Each row has a name. Each piece below is followed by the name of the row it came from, unless a question asks for something else. Each question is about the rows just above it. Places in a row count from 0.

supi: [151  90  62 127  90  98 108]
teke: [131  65 112  90 116 156 113]
bugo: [116 156 112 122 123 161 117]
One entry of teke was changed: [132  65 112  90 116 156 113]. Where, and from what? => 0, [131]
[ 62 127  90  98 108] begins in row and place => supi, 2
One entry of supi was changed: [151  90  62 126  90  98 108]. Where, and from what? => 3, [127]
Row and place where [116 156 112 122 123] starts: => bugo, 0
Row and place where [112  90 116 156 113] starts: => teke, 2
Row and place where [116 156 113] starts: => teke, 4

bugo: [131 122 112 139 128 140 103 140 152 138 141]
teke: [130 120 116 139 128 140 122 130 146 146 123]
Dil: [130 121 112 141 126 136 105 138 151 139 138]
suro: [178 144 123 101 140 115 141 123 125 125 124]
Gub: [118 136 145 138 138 131 105 142 141 110 158]
fizis: [100 127 141 153 135 141  92 146 153 116 161]
Guma: [107 122 151 128 138 141 155 106 122 133  95]
supi: [173 150 130 114 149 121 113 140 146 114 154]
Where do [130 120 116 139 128 140 122 130 146 146 123] appear? => teke
Changed Dil: [130 121 112 142 126 136 105 138 151 139 138]. Place and old value: => 3, [141]
Changed suro: [178 143 123 101 140 115 141 123 125 125 124]. Place and old value: => 1, [144]

supi: [182 142 136 125]
fizis: [ 93 141 152 128]
Dil: [176 175 142 125]
litu: [101 103 143 127]
suro: [141 152  93 128]
bugo: [ 93 142 150 128]
Guma: [152  73 116 136]
toz: [186 164 142 126]
Nizar: [118  91 135 129]
One entry of Guma was changed: [152  74 116 136]. Where, and from what? => 1, [73]
Row and place where [ 93 141 152] starts: => fizis, 0
[175 142] begins in row and place => Dil, 1
find: [141 152  93 128] => suro

teke: [138 145 111 126 127 133 164 132 116 123 103 150 140 107 140 123 141 126
 127 121 146 131 127 139 145 118 118 111 130 126 135 133 123 120 127 124]
Guma: [113 151 127 117 104 129 133 120 122 122  90 154 135 123 115 126 143 134
 115 140 123 133 129 127 142 129 133 122 145 129 118 153 139 120 115 176]
Gub: [100 140 127 145 107 145 149 146 113 125 140 138 126 134 127 122 100 114
 108 135 150 137 125 135 139 124 124 136 114 132 142 165 120 132 151 126]
fizis: [138 137 112 124 129 146 153 135 108 120 124 155 143 112 144 123 126 133
 131 119 144 142 112 135 131 124 115 132 131 117 131 140 113 120 125 116]
Dil: [104 168 134 113 115 123 136 127 101 146  73 166 140 104 102 119 170 142
 102 128 122 145 133 104 134 124 142 113 144 142 110 161 154 116 109 188]
bugo: [114 142 122 142 113 138 149 144 111 122 134 139 121 130 138 121 113 114
 116 138 145 131 127 136 141 128 120 137 118 124 136 154 124 121 145 131]
suro: [126 114 137 116 130 133 126 129 109 126 122 130 133 122 136 145 129 135
 116 128 138 131 136 136 125 114  99 132 114 108 126 151 109 135 122 131]
Where does [136 127] start? Give its row and place. => Dil, 6
Changed fizis: [138 137 112 124 129 146 153 135 108 120 124 155 143 112 144 123 126 133
 131 119 144 142 112 135 131 124 115 132 131 116 131 140 113 120 125 116]. Place and old value: => 29, [117]
[140 113 120 125] begins in row and place => fizis, 31
Where does [114 142 122 142 113 138 149 144 111 122 134 139 121 130 138 121 113 114
 116 138 145 131 127 136 141 128 120 137 118 124 136 154 124 122 145 131] differ from bugo, and what was there? => 33, [121]
One entry of suro was changed: [126 114 137 116 130 133 126 129 109 126 122 130 133 122 136 145 129 135
 116 127 138 131 136 136 125 114  99 132 114 108 126 151 109 135 122 131]. Where, and from what? => 19, [128]
One entry of Guma was changed: [113 151 127 117 104 130 133 120 122 122  90 154 135 123 115 126 143 134
 115 140 123 133 129 127 142 129 133 122 145 129 118 153 139 120 115 176]. Where, and from what? => 5, [129]

suro: [146 137 158 115 113 140 100  98 158  88 109 118 115 130 143 160 133]
fizis: [ 67 139 128 123 141 129 142 168 153 104 121 130 131 125 130 136 120]
supi: [146 137 115 158 113 140 100  98 158  88 109 118 127 136 150 119 118]
Where does [ 67 138 128 123 141 129 142 168 153 104 121 130 131 125 130 136 120] differ from fizis, and what was there? => 1, [139]
One entry of suro was changed: [146 137 158 115 113 140 100  98 158  88 109 118 115 130 143 160 134]. Where, and from what? => 16, [133]
One entry of supi was changed: [146 137 115 158 113 140 100  98 159  88 109 118 127 136 150 119 118]. Where, and from what? => 8, [158]
Changed fizis: [ 67 139 128 123 141 129 142 168 153 104 121 130 131 126 130 136 120]. Place and old value: => 13, [125]
Where does [158 115] start? Give its row and place. => suro, 2
Where does [ 67 139 128 123 141 129 142 169 153 104 121 130 131 125 130 136 120] differ from fizis, and what was there? => 7, [168]

palok: [154  95 184 178]
toz: [140 104 165 171]
supi: [154  95 173 148]
Dil: [141 100 110 130]
fizis: [141 100 110 105]
[104 165 171] begins in row and place => toz, 1
Where does [154  95 184 179] differ from palok, and what was there? => 3, [178]
Changed toz: [140 104 166 171]. Place and old value: => 2, [165]
Where does [154  95 173 147] differ from supi, and what was there? => 3, [148]

Dil: [128  91 115 140  67 128 152 124 164]
supi: [135 104 133 138 153 131 107 118 135]
litu: [128  90 163 128 114  99 113 164 124]
bugo: [150 139 136 112 138 135 127 127 117]
Nizar: [144 125 136 121 132 135 127 127 125]
suro: [142 127 127 122  63 133 149 129 146]
fizis: [145 128 118 120 121 150 145  99 127]
teke: [133  98 133 140 169 132 104 111 130]
Where does [133  98] start? Give its row and place. => teke, 0
Where does [142 127 127 122  63 133 150 129 146] differ from suro, and what was there? => 6, [149]
Where does [144 125 136 120 132 135 127 127 125] differ from Nizar, and what was there? => 3, [121]
Where does [164 124] start? Give its row and place. => litu, 7
Row and place where [128 114] starts: => litu, 3
find: [144 125 136 121 132 135 127 127 125] => Nizar
Changed fizis: [145 128 118 120 121 150 144  99 127]. Place and old value: => 6, [145]

suro: [109 149 121  93 106 160  97]
fizis: [115 103 153 112 180 142 168]
Nizar: [152 113 142 153 112 180 138]
supi: [104 142 118  83 102 151 108]
Dil: [153 137 142 180 153 138 112]
Guma: [140 102 131 147 142  89 168]
Gub: [154 135 142 180 154 134 116]
litu: [123 100 122 113 125  89 172]
One entry of Gub was changed: [155 135 142 180 154 134 116]. Where, and from what? => 0, [154]
[142 180 153 138 112] begins in row and place => Dil, 2
Row and place where [142 153 112 180] starts: => Nizar, 2
Where does [137 142 180 153 138] start? Give its row and place. => Dil, 1
Row and place where [115 103] starts: => fizis, 0
Where does [104 142 118  83] start? Give its row and place. => supi, 0
One entry of Nizar was changed: [152 113 143 153 112 180 138]. Where, and from what? => 2, [142]

bugo: [174 147 110 171 162 111  90  97 170 175 134 124 101  72 136 118 148  95
 145 158]
suro: [180 112 134 131 156 144  89 168 157 142 138  80  83 128 156 157 161 118
 156  97]
palok: [180 112 134 131 156 144  89 168 157 142 138  80  83 128 154 174 129  89
 141  91]
One entry of suro was changed: [180 112 134 131 156 143  89 168 157 142 138  80  83 128 156 157 161 118
 156  97]. Where, and from what? => 5, [144]
find: [180 112 134 131 156 144  89 168 157 142 138  80  83 128 156 157 161 118
 156  97] => suro

Dil: [122 135 136 134 146 116 123 157 131 106 132 124 123 119 144 103 137 116
 100 132 120 120 132 136 113 123 116 129 143 134 131 123 142 137 144 133
 129 126 126 135 112 140 127 132 138 123 117 136 128 125]
supi: [127 139 123 118 115 126 124 130 117 156 139  85 114 110 131 112  98 133
 138 131 114  62 153 137 165 129 118  99 117  84  95 126 136 119 101 126
 120 137 126 130 133 117  90 151 166 147 131 126 138 150]
bugo: [127 124 137 126 116 145 134 151 148 118 122 132 132 141 137 123 129 133
 129 113 122 139 131 131 114 133 140 161 135 107 149 132 137 117 140 133
 127 105 153 130 128 133 128 135 125 113 138 100 110 108]
palok: [106 103 139 146 148 124 114 129 112 133 117 134 137 122 116 144  70 123
 130 102 140 144 164  97 152  97 103 123 110 130 174 119 137 159 157  75
 138 104 125 122 110 137 124 116 147 125 154 107 146 141]
toz: [129 122 118 112 120 137 133 137 115 132 119 130 119 127 131 138 127 124
 135 120 126 129 120 128 131 138 123 125 125 142 119 133 137 121 131 120
 137 133 137 124 126 118 130 130 122 135 124 128 138 124]
Changed palok: [106 103 139 146 148 124 114 129 112 133 117 134 137 122 116 144  69 123
 130 102 140 144 164  97 152  97 103 123 110 130 174 119 137 159 157  75
 138 104 125 122 110 137 124 116 147 125 154 107 146 141]. Place and old value: => 16, [70]
Changed Dil: [122 135 136 134 146 116 123 157 131 106 132 124 123 119 144 103 137 116
 100 132 120 120 132 136 113 123 115 129 143 134 131 123 142 137 144 133
 129 126 126 135 112 140 127 132 138 123 117 136 128 125]. Place and old value: => 26, [116]
One entry of Dil was changed: [122 135 136 134 146 116 123 157 131 106 132 124 123 119 144 103 137 116
 100 132 120 120 132 136 113 123 116 129 143 134 131 123 142 137 144 133
 129 126 126 135 112 140 127 132 138 123 118 136 128 125]. Where, and from what? => 46, [117]
One entry of bugo was changed: [127 125 137 126 116 145 134 151 148 118 122 132 132 141 137 123 129 133
 129 113 122 139 131 131 114 133 140 161 135 107 149 132 137 117 140 133
 127 105 153 130 128 133 128 135 125 113 138 100 110 108]. Where, and from what? => 1, [124]
One entry of palok was changed: [106 103 139 146 148 124 114 129 112 133 117 134 137 122 116 144  70 123
 130 102 140 144 164  97 152  97 103 123 110 130 174 119 137 159 157  75
 138 103 125 122 110 137 124 116 147 125 154 107 146 141]. Where, and from what? => 37, [104]
Where does [127 124 137 126 116 145 134 151 148 118 122 132 132 141 137 123 129 133
 129 113 122 139 131 132 114 133 140 161 135 107 149 132 137 117 140 133
 127 105 153 130 128 133 128 135 125 113 138 100 110 108] differ from bugo, and what was there? => 23, [131]

Nizar: [ 78 115 165 104 163 166 161 160 109  88 109 107 104 110 112]
palok: [106 121 145  93 164 143 104  99 140  86  84  83 100  86 118]
litu: [157 110  90 163 160 104 109 161 166 156 139 151 126 140 116]
Where does [109 161 166] start? Give its row and place. => litu, 6
Where does [ 78 115 165 104 163 166] start? Give its row and place. => Nizar, 0
Row and place where [104 163 166 161 160 109] starts: => Nizar, 3
Row and place where [115 165 104 163 166] starts: => Nizar, 1

toz: [ 82 161  85 167 134  93 182]
fizis: [138 152  91 128 142 151 109]
teke: [151 162 146 115  93  79 122]
Guma: [129 163  83  82 144 102 155]
Gub: [104 104 117 160 123 124 134]
supi: [131 146 130 181 116 105 140]
palok: [150  97  91 110 107 181  82]
bugo: [162 151 146 115  79  86 110]
Nizar: [ 77  85 119 177  97 135  77]
Row and place where [162 151 146 115  79  86] starts: => bugo, 0
Where does [104 104 117 160 123 124 133] differ from Gub, and what was there? => 6, [134]
Changed Guma: [130 163  83  82 144 102 155]. Place and old value: => 0, [129]
Row and place where [151 162 146 115] starts: => teke, 0

